(in the rows, 128 means zero)
The rows of M fall into several groups, and each row is roughly a mix of its group's hidden directions; some rows fit no group.
M, 102 rows:
138 103 144 117 97 105 88 135 105 158

144 125 148 151 118 87 166 95 123 118

175 110 145 146 112 96 120 118 104 151

131 87 112 138 126 98 88 146 155 121

155 147 120 124 146 117 138 94 174 154

160 114 160 133 108 91 119 118 100 153

87 166 139 102 131 148 160 119 138 141

93 128 113 92 158 136 137 128 117 170

133 130 153 146 122 79 90 145 145 147

159 139 138 124 173 169 132 130 102 121

152 100 138 105 147 146 175 142 104 121

148 126 78 148 102 97 109 118 120 111

93 137 152 79 133 153 139 132 105 136

168 102 100 138 147 136 95 118 116 156

154 105 161 105 115 123 153 136 86 143

104 89 124 106 146 135 130 132 156 84

115 146 105 167 124 110 112 124 173 105

111 167 144 123 140 116 85 164 138 124

104 132 102 110 95 95 133 134 89 111

144 116 119 127 105 100 146 69 136 131

124 90 156 93 131 104 98 137 112 147

142 132 131 157 112 77 133 150 126 93

123 137 110 101 121 181 137 104 97 122

99 170 110 100 107 144 146 109 114 110

124 143 131 148 137 128 157 175 166 149

118 142 140 122 142 146 176 102 133 87

146 72 103 120 110 133 120 151 150 118

130 127 74 123 94 121 114 145 125 96

148 78 133 126 134 143 145 94 140 157

140 87 138 137 153 166 153 121 119 157

121 102 95 137 127 116 132 170 145 167

123 155 111 87 129 90 121 121 99 153

122 156 129 156 126 120 167 141 89 99

134 134 76 145 135 149 92 139 103 139

137 101 93 139 94 147 152 117 127 91

175 96 127 154 149 120 117 129 116 96

118 112 107 144 94 100 117 161 154 157

103 170 102 97 106 129 100 134 134 109

91 144 120 143 93 119 128 148 162 97

137 150 165 109 137 145 101 127 112 173

116 129 90 115 89 174 142 130 121 137

134 88 161 125 141 151 173 121 133 141

127 138 143 162 161 151 151 149 89 136

122 100 115 157 121 157 147 163 130 92

140 106 111 119 105 140 112 88 95 95

125 101 104 117 90 115 91 102 105 127

120 144 186 135 164 126 124 141 134 149

112 106 114 135 121 138 132 174 99 88

130 149 117 96 148 80 117 98 126 146

79 147 123 128 138 125 124 133 170 97

157 150 95 118 161 119 132 156 129 93

163 127 135 161 86 123 103 133 134 100

83 103 142 144 111 106 122 100 102 111

110 145 143 111 101 128 87 116 103 164

154 117 133 101 146 158 142 121 85 155

131 138 177 113 120 113 173 124 103 124

123 139 117 101 155 179 151 114 102 128

98 171 137 100 115 165 142 115 124 140

148 161 86 98 109 114 150 142 126 144

140 138 124 169 147 132 154 102 86 143

152 127 133 144 129 149 159 111 128 72

139 128 176 136 146 133 97 94 153 139

130 131 112 100 157 126 117 178 94 124

170 102 125 123 134 147 172 140 101 126

109 108 83 104 112 148 121 133 111 164

106 116 146 134 134 78 100 128 162 114

114 104 119 143 123 156 138 177 103 102

107 162 128 151 150 106 103 98 161 124

125 124 122 150 134 117 152 78 168 145

123 107 153 168 103 173 137 132 140 118

110 104 113 116 91 96 98 97 116 126

145 144 97 93 149 83 118 134 129 109

132 129 156 126 104 83 160 114 144 100

130 150 104 150 152 139 79 144 109 149

103 91 121 154 123 130 135 145 117 79

142 97 132 133 113 93 78 131 127 149

101 168 96 149 125 154 133 125 156 108

170 149 153 161 126 136 107 162 138 128

144 95 104 137 103 107 83 139 117 146

166 160 131 109 144 124 122 108 162 159

132 115 178 121 123 97 159 111 154 123

124 93 142 160 140 132 120 123 151 79

90 109 96 116 127 125 176 128 146 132

176 100 128 120 156 140 144 121 97 147

108 156 135 132 152 172 151 129 93 140

118 89 134 160 144 147 128 148 136 84

121 90 135 88 127 168 135 128 155 142

139 151 118 121 114 100 139 79 157 150

132 135 137 115 88 97 101 118 121 84

146 67 142 135 139 146 148 148 139 137

128 122 92 113 130 99 130 158 115 81

130 108 169 115 152 81 112 114 127 138

140 130 143 148 118 124 132 77 174 134

140 128 116 102 129 177 135 128 88 154

120 103 111 83 109 148 105 140 163 126

111 159 102 156 109 144 150 136 156 97

122 136 112 129 129 94 146 74 152 148

114 146 143 119 103 106 159 152 129 81

94 126 150 106 161 103 93 114 146 132

128 112 147 124 130 83 96 91 114 108

108 135 159 124 118 88 125 88 135 98

119 144 92 100 115 77 136 116 111 122

Each list below has two rows that fit no group; the rest each fit one group, if only roughly. Name those rows in the order they come.
  z821: 145 143 103 97 150 131 136 174 105 148
  z423: 101 109 95 105 153 161 115 149 149 114
  z354: 177 103 139 137 127 104 121 156 96 133
  z500: 109 106 126 123 148 95 109 138 105 80
  z679: 98 120 88 121 139 149 84 140 148 135
  z889: 113 175 154 134 122 92 135 143 123 99
  z29: 106 111 105 90 128 122 115 155 93 100
  z556: 113 143 103 110 155 168 96 112 121 153
  z871: 90 143 134 116 152 114 159 148 154 160
  z813: 124 129 133 134 90 100 80 142 138 155
  z391: 147 129 126 168 97 124 147 156 163 107
 -> z354 z29
  z419: 107 137 127 128 70 107 95 123 134 140
  z383: 110 153 117 97 114 91 109 146 116 164
  z817: 146 102 133 136 112 94 85 109 109 103
  z882: 112 144 167 123 142 125 137 182 137 109
  z461: 123 179 135 151 138 116 115 86 134 142
  z959: 114 144 137 114 183 148 167 128 132 125
  z620: 131 133 124 152 76 144 157 103 152 136
  z678: 125 157 154 142 94 131 146 110 148 86
  z371: 122 121 115 115 166 155 181 125 126 109
  z639: 117 133 143 149 107 157 85 95 114 106
 -> z383 z639
  z466: 131 171 120 99 112 125 80 141 116 124
  z40: 131 122 173 155 157 133 166 144 110 132
  z127: 107 117 93 100 113 168 138 106 101 127
  z887: 147 134 130 116 113 161 131 117 78 162
  z644: 122 142 139 110 106 151 126 155 85 165
  z325: 147 140 139 101 179 111 114 116 143 158
  z182: 157 73 106 153 128 141 147 132 116 132
  z833: 101 173 124 109 113 131 132 160 118 94
  z210: 85 158 127 128 100 159 121 137 160 124
  z559: 134 94 125 116 136 148 108 183 148 129
 -> z466 z210
  z551: 81 144 133 97 103 111 115 100 125 148
  z888: 121 128 161 147 139 122 117 79 148 161
  z448: 138 143 90 124 143 135 169 131 143 169
  z335: 128 118 109 100 87 113 149 91 145 108
  z166: 153 156 119 122 122 176 126 120 140 168
  z616: 159 130 114 150 110 119 87 110 117 167
  z674: 160 141 100 113 99 103 127 131 151 90
  z886: 139 134 146 150 102 153 143 91 154 162
  z569: 103 158 170 124 126 90 111 106 133 136
  z468: 127 123 165 172 142 84 126 139 138 120
  z226: 156 113 138 127 131 107 74 109 99 120
 -> z166 z468
  z879: 129 157 178 126 151 105 98 112 121 125
  z348: 140 149 144 123 109 176 137 140 125 172
  z912: 135 123 105 110 89 99 135 85 146 114
  z664: 118 149 88 134 116 135 111 169 106 99
  z211: 74 153 107 135 131 143 133 155 135 102
  z52: 137 107 144 142 146 121 99 145 137 72
  z352: 84 141 124 128 112 113 168 127 166 133
  z361: 157 119 154 154 125 93 109 113 130 89
  z175: 141 71 123 120 133 166 149 128 134 143
  z657: 115 127 134 137 138 137 149 158 164 78
  z313: 96 155 144 97 98 152 122 128 99 148
  z76: 122 103 109 107 112 117 85 104 95 147
  z763: 163 124 102 170 152 119 147 119 151 109
 -> z211 z657
  z342: 123 89 127 135 106 124 115 183 110 119
  z108: 131 144 132 105 98 166 164 131 93 136
  z681: 183 120 104 158 123 137 126 118 108 150
  z930: 81 165 154 115 95 125 120 124 124 134
  z442: 107 158 138 102 97 149 99 101 108 140
  z762: 125 104 151 159 156 129 123 93 166 118
  z862: 116 106 140 132 122 101 103 135 108 73
  z147: 105 133 149 101 150 180 144 125 124 150
  z904: 101 104 149 144 164 153 122 155 102 148
  z378: 124 118 146 149 149 169 143 126 138 177
  z573: 144 91 114 157 125 167 148 151 135 149
  z490: 96 109 113 147 112 95 147 87 131 111
 -> z342 z573
  z264: 147 103 144 176 149 126 153 142 101 138
  z19: 129 133 138 134 101 97 172 131 124 85
  z331: 141 109 94 141 74 136 104 141 125 135
  z995: 132 122 94 151 97 152 172 140 145 122
  z389: 171 106 107 160 102 144 122 131 125 98
  z366: 143 117 101 144 166 121 105 169 105 140
  z691: 127 143 139 153 135 107 117 185 119 102
  z658: 123 134 168 138 161 82 139 125 151 118
  z359: 119 171 112 145 97 94 121 129 134 160
  z121: 126 133 123 145 133 152 162 105 149 179
  z350: 120 137 67 112 102 147 112 130 119 113
  z677: 130 170 102 132 117 90 96 104 122 125
 -> z366 z359
  z25: 139 146 94 154 103 90 131 110 107 103
  z966: 131 132 123 126 100 89 118 91 150 91
  z202: 141 107 137 166 152 131 136 179 111 123
  z72: 117 147 132 132 105 143 152 106 126 186
  z278: 139 153 111 129 100 133 159 101 148 169
  z246: 154 99 113 165 111 114 153 97 141 111
  z852: 128 109 181 127 124 147 158 161 122 137
  z140: 79 124 120 105 109 90 120 105 133 142
  z353: 146 146 152 114 131 168 109 165 110 154
  z274: 143 111 137 140 166 134 166 114 129 85
  z488: 101 138 117 112 156 153 180 138 140 138
 -> z246 z852
  z197: 154 150 108 140 124 129 119 87 165 99
  z985: 100 136 140 96 156 133 153 90 117 103
  z696: 124 104 106 99 153 171 151 152 125 115
  z877: 81 144 132 108 138 161 147 127 103 152
  z443: 121 126 165 101 99 112 108 129 93 157
  z102: 138 92 85 138 132 130 92 148 152 123
  z250: 101 171 123 95 99 121 132 107 140 105
  z222: 164 114 130 139 145 133 186 130 123 110
  z84: 117 123 137 141 144 105 166 135 159 83
  z257: 95 176 136 89 119 136 122 106 135 127
 -> z197 z877
  z822: 149 133 102 149 121 98 112 77 121 144
  z24: 130 155 151 92 117 110 97 134 93 148
  z275: 174 146 161 153 146 111 138 132 145 152
  z713: 154 103 103 160 109 91 144 111 112 111
  z312: 144 112 156 156 168 136 123 116 121 169
  z957: 148 105 137 159 164 145 132 113 115 169
  z777: 124 141 81 82 117 156 126 132 142 132
  z290: 126 98 103 138 74 105 109 117 130 116
  z126: 123 125 128 130 70 112 99 100 124 108
  z974: 162 142 159 145 160 114 88 139 121 134
  z189: 112 116 114 129 133 155 140 181 91 130
 -> z275 z777
  z302: 138 113 84 138 98 125 145 148 109 91
  z766: 134 153 113 139 102 85 134 84 125 115
  z699: 145 174 137 116 156 139 173 130 136 135
  z144: 161 127 153 164 143 96 121 151 153 114
  z839: 97 118 169 101 155 95 128 127 142 115
  z618: 114 135 140 135 157 125 185 133 156 109
  z725: 161 148 127 107 131 93 110 103 165 115
  z810: 125 116 110 107 92 111 124 159 150 87
  z234: 85 134 116 98 97 146 153 98 127 128
  z132: 111 121 100 89 94 156 143 127 138 101
  z808: 112 108 97 157 105 140 119 95 156 104
  z517: 123 112 133 108 161 110 94 159 100 102
  z296: 106 97 164 158 111 147 108 121 122 97
  z213: 140 135 86 146 86 159 109 139 116 134
 -> z699 z808
  z847: 153 107 101 119 177 157 120 118 120 144
  z90: 151 169 147 133 150 170 130 154 127 142
  z956: 95 152 114 102 87 156 128 117 121 149
  z516: 159 119 133 166 131 102 119 168 152 138
  z727: 150 120 138 164 154 96 94 121 131 156
  z825: 76 123 129 85 133 152 110 139 137 125
  z253: 101 172 137 136 122 121 163 90 125 140
  z844: 146 151 158 146 83 107 156 126 108 130
  z338: 148 119 108 116 120 81 103 88 120 139
  z83: 151 78 132 136 113 115 168 106 136 122
 -> z253 z338
  z831: 153 90 87 129 145 161 121 149 129 120
  z225: 135 114 116 146 94 140 136 154 137 75
  z55: 92 158 99 125 133 170 113 119 149 121
  z408: 105 151 105 87 118 160 117 96 132 141
  z788: 103 157 110 88 130 170 106 123 126 137
  z10: 120 128 112 101 130 147 116 126 134 192
  z429: 147 101 138 144 96 119 81 153 112 133
  z667: 138 110 119 148 115 113 128 117 156 69
  z795: 106 169 110 114 130 136 78 149 130 123
  z996: 110 132 100 96 96 153 108 108 100 145
  z670: 127 126 119 127 87 114 86 146 129 169
 -> z10 z429
  z878: 137 136 135 152 98 105 89 158 145 156
  z590: 111 109 133 142 91 132 133 145 107 76
  z42: 111 167 136 126 130 151 146 162 151 163
  z892: 140 122 159 160 153 124 147 90 114 158
  z673: 95 158 94 133 105 161 103 135 140 130
  z49: 135 111 112 118 102 155 74 149 122 114
  z728: 151 104 105 123 90 94 139 101 140 109
  z741: 162 112 110 168 115 113 154 143 147 101
  z181: 113 141 79 96 106 160 111 131 122 120
  z682: 122 167 100 169 114 130 112 110 157 126
  z526: 108 165 125 98 136 139 83 114 141 149
  z51: 114 141 153 112 105 99 94 89 119 111
  z165: 149 99 159 148 128 97 131 167 141 109
  z973: 142 77 150 151 121 128 154 96 119 134
  z268: 154 117 116 131 103 128 70 132 108 146
 -> z49 z973
  z99: 137 136 160 116 173 130 100 109 139 161
  z100: 182 111 161 149 130 107 121 141 141 118
  z866: 135 137 170 155 113 82 112 144 118 138
  z512: 156 99 117 132 83 124 110 145 104 155
  z579: 126 149 162 118 134 99 78 112 114 140
  z337: 142 83 143 138 122 121 171 152 136 105
  z542: 145 99 78 145 136 151 123 146 152 113
  z158: 150 97 125 160 161 151 125 125 110 164
  z456: 119 130 150 126 178 97 160 136 151 120
  z177: 111 146 127 100 125 162 161 87 116 142
  z107: 113 169 126 119 135 143 140 79 103 145
  z372: 123 95 113 135 135 116 161 95 131 84
  z651: 102 148 149 81 128 142 122 98 152 144
  z172: 96 111 114 105 110 90 102 113 121 158
  z584: 154 132 111 151 111 155 161 126 174 129
 -> z100 z866
